The rows below come in pairs that one turn or mirror swaps. Which row does each named row swap with?
The rows were stretched afterwards, more along some directions than others.
zene: [ 17 -29  14  -4 -10 -22  -1  24 -46  15  35   3   0 -22 -12 -13]
Vesi: [ 28  -4  49 -32  19 -43  -6   1 -27 -25  35 -37 -10  -2   0 -11]
pimos: [-24   9  11  10  11 -11  -8 -27 -35  -8 -14 -13   7 -11  24 -37]
rar: [-11 -27   1  -6  12  34 -44 -46 -22 -22  31  22   0 -17  18 -45]
pef: [ 15 -40  11  19  -1 -29 -22  -1 -31  15 -17   8 -26 -34   1 -32]
Zil: [  5 -17  13  -6 -21   4  11  26  -5 -22  13   5 -20  -4   2  14]
komum: [ -2 -25   8 -13 -21 -12 -30 -43  11 -39 -24   6   9  21  18 -17]
zuzu: [-13 -11  -1   9   8  -3 -36 -32 -48 -17 -24  18  -7 -13  35 -34]
Nole: [ 14  26  -9  -7   7  11  17  48 -35  26  28 -12 -33 -22  -4   0]
zaf: [  4  11 -41 -18   4  11 -16   5 -27  16  22   4  -4 -34   7  -5]
nelo: [  0 -25  33 -17 -39   8  -5  16 -39   5  33   0 -12  -5   2 -39]
laguk: [  8  15   7 -37  34  12 -18 -20  -7 -34  29 -12  -2  -5   8  -6]
rafus: [-29  -9  10   6  16   8 -35 -51 -36 -39 -23   4  15 -10  43 -30]
Zigi: [  2 -11 -11   7   6 -38 -13 -12  12 -20 -39   4 -15 -21  11 -13]
rava: [-17   8 -15 -12  22  39 -41 -23 -18 -38  18  26  26 -10  23  13]
Tar: [  3  11 -14  -9  -1   3 -18  15 -25  24  25  16 -40 -59  -6 -15]
vunel: [  1 -34 -23   4 -11  33 -17  -8 -10  11  19  33  -4   0  -4 -26]
Deko: [  3 -27 -17 -13 -19  15 -24 -35  14 -29  -6   5  -7  26  23 -22]
Sina: [  9  22   6  -2  29   6  -6  18 -41  19  54 -18 -31 -22   6 -13]
fofu: [-28 -11  43 -11  10  21 -15 -30 -26 -35  -3   0  31   0  18  10]
tetob: [  3  -9  35  -9  32 -25 -30 -41 -19 -56 -13 -19   4 -17  24 -12]
vora: [ 24 -28  44  -4 -16 -40  21  12 -27   0  -5 -10 -24   2 -27 -14]
Favo: [  8  -2  29   3  20 -22   0   3   0  32   4 -23 -18 -12 -17  -5]
kigep: [ 12 -17   0  10 -12 -43  -1   8   1   8 -43  -3 -33 -26  -5 -16]
Kese: [ 18   0  11  -8 -48 -24  24  52  -9  12 -14 -11 -32   5 -10   0]
zev: [-12  12  14  12   9 -20  -1 -30 -24 -10  -9 -19  -4 -26  10 -30]
famu: [ -2 -11 -13  -9  17  -1 -45   4 -38  22  15  24  -9 -20   8  -5]
bif: [ 11  17  30  -3  13 -38  -7  10 -14 -32 -11 -36  -6   0   3   3]
Mib: [-23  23  -7   3   2  19  -6  -6 -25 -12  23 -12  23   4  26 -12]
tukep: [-12  -6  -7   9  -6  40   4 -11   7 -41   9   3   6  29  21  -2]
fegok: [ -5 -22  20   2 -39 -36  16  12 -11 -12 -53   1 -15  -8   2 -16]
Dak: [ -6   2  -7 -13  36  -8 -43 -35  20 -41   6   2  15   9  14  15]
Tif: [ -6 -40  36  -4 -48 -29   7   6 -27  -5 -44   5 -29 -22  12 -35]
pogog: [-11 -24   8  -8 -17  22 -33 -35   7 -33   4  20 -25  -1  24 -30]
selop: [  1   2 -16 -14   4 -19 -29  -2 -32  28   8   4  -1 -39   6 -22]
temo: [ 18  14  25 -21 -16 -20  14  26  -9  -4  36 -26 -14 -19 -23  -7]
vig: [-16 -10  35 -20  33 -17  -5 -16 -46 -15  31 -16  19 -27  14 -26]
gup: [ 25 -14  12 -25  -2 -13 -15   4  -5  -9  12   4 -38 -34 -17 -17]
taluf: [ -9 -23  12  16 -14 -11 -17  19 -37   0 -12   2   2  -9  13 -21]
dizov: [ 18  -7 -12  -1  16  -1 -34  -3  14  14  10   6 -33   2   1 -18]

Vesi is swapped with zene
zev is swapped with Tif
fegok is swapped with pimos
Nole is swapped with tukep

The rows below come in pairs that one turn or mirror swaps. Which row does each named row swap with?
The rows were stretched afterwards, more along some directions than others.
pezir: [ -8  -7 -21  46  28  -4  59 -11  20   8 -32  -8  20  66 -49  14 -32]
simur: [-22   9 -12  -7 -47  29  -3 -13  43  24 -26   1 -40 -35  -7  11 -18]
midu: [ 15 -54 -26  20 -73 -15 -17 -17 -50  14  25  15  30  -5 -15  16  21]
Bome: [  3  28  19   2  23   8 -58  24  11   7  49  -8   0 -30  29  -2   7]
tas: [-14  11  35  33  34 -28   9  -6 -19  15   2  32  -4  15  16   5  15]
sozot: [ 30  82  15  -7  54   9  -4  30  -6  40 -24  11 -28   4 -14   1 -12]
dutak: [ 10  16  32  40  57 -34  37   7  38 -19  13 -36   8  11 -25   5 -30]
garog: [ 27  25 -10 -22 -48   3  15  28 -19  56 -36  27  38  13 -41  -9  17]
karu: [ 38  28  10  31 -13  23   9   8  -5  79  -1  -3  -3  21 -47 -13 -11]
menob: [-52  44  26 -32  17 -12  30  17 -17  -6 -52  22  17  35   4 -11  12]
vazor: [ 26  22 -35  17 -31  14  10  12  46  16  10 -33   9  -3 -49  16 -20]
Nupi: [  6   2 -21  14 -35 -30 -20 -29  13  18  35 -31 -29 -44 -21  24  17]
fuv: [ 23  37  38 -15 -23  22  13  35 -19  34 -23  58  45  -3  24 -47  -6]
Sapu: [ 49  -9 -30  16 -24   7 -38  24 -36  13  39  -1  24 -25  15  -7 -23]
las: [ -3  21  20  20 -11 -16  -5  19  17  42  20  10  14  40  30 -21 -32]
meru: [-15 -18 -52  11 -25 -21  -8 -36   1  -7   4 -27  17  12  -9  27  17]
Rul: [ 13  20 -20  13 -45  17 -13   5 -27  18   0 -20  20 -22  12  -3  -1]
vavi: [-44  33  30 -15  25 -19  54  20  -8  -2 -68  40  41  61  -2 -13  10]
Vafo: [  9 -33   0  15  -1  26  19   3  19  46  -1   3  -3  26 -29  -4 -38]
bevun: [-29 -16  26 -15 -58 -12   7  -2 -68  35 -26  29 -26   2 -17  15  16]
susu: [-14   3 -28  31  40  -4  10 -22  16 -23 -18   3   4  -9  49  13  -4]
Bobu: [ 45 -13 -10   6  24  -1 -11 -13 -17 -23  -1   9  31 -15 -23  12 -21]
tirad: [  1  26   6 -58 -63  19 -15  33 -52  34 -21  17 -21 -20  -1 -21  17]
bafib: [ 16  31  15 -32 -35  -1 -56  -5   3  38  37  11 -28 -36  38  -5  14]
Neve: [ 18   2  -3  15  25 -30  36   6 -23 -21 -22 -11  49  49 -21   9 -13]
nulef: [-14 -16  -7  26   2 -23  -3   2  38 -47  31 -12  18 -17  10  26   4]
guk: [ 12  -7 -10 -22 -51  17   1  11  -9  43 -25  27  45  16 -19 -20  17]
gek: [  8  -8  12  11 -54   5 -17 -15 -32  60 -48  19 -54   2  -1  11   7]
pada: [-27  29  57  35  25  10  36   2  55  19 -39 -13   5  33  12  -5 -18]
Pago: [-22 -28   9 -23  11  20 -17  14  15 -21  -1   7 -12 -17  37 -15   5]
depid: [ 34 -13  21 -29   2  12 -24   9 -17  19   2  21  -6 -22  15 -20  -1]
Tovu: [-14  47 -45  -2  17 -17  -4 -23  28  -7  26 -10  31   8 -19  10 -28]
bamu: [-42  56  24 -38  -6  -6   4   5 -12  22 -21   3 -25   8   1 -13   4]
Fek: [ -5   0  10   4 -25 -22 -20  23 -14  -4  18  12  26 -27 -27  12  -1]
gufal: [  3  11  19  -9 -28   3  -5  27  30   5  20  20  19 -24  25 -14 -33]
tep: [  4  63  10  -8 -46 -14   6  -4   0  72 -18  31  -7   2  21  -2  11]
let: [ 30 -11 -10 -32 -22  22 -16  15 -14  28 -12  23  27  -6  -3 -21   8]
Gesug: [-57  12  28  12  48 -18  46  19  40 -26 -41  11  49  47   0  -1   5]
keki: [ 17  13 -27  24  42   3  18  14  61  17  -3   4  17   8 -50   7 -46]
kinu: [-41  32  -4  -3 -11  32  11 -17  38  28 -42  36  -4  -7  25 -20   8]
Dos: [ -6  75  54 -11  39  11  19  13  30  25 -32  -9 -33  27  -1 -10 -28]
ruzi: [-22 -13 -40  31  11   6 -19 -20  -3 -15 -13 -13 -31 -21  16  26  -5]

Fek is swapped with keki
Bobu is swapped with Tovu
Sapu is swapped with ruzi
bamu is swapped with depid
simur is swapped with gufal

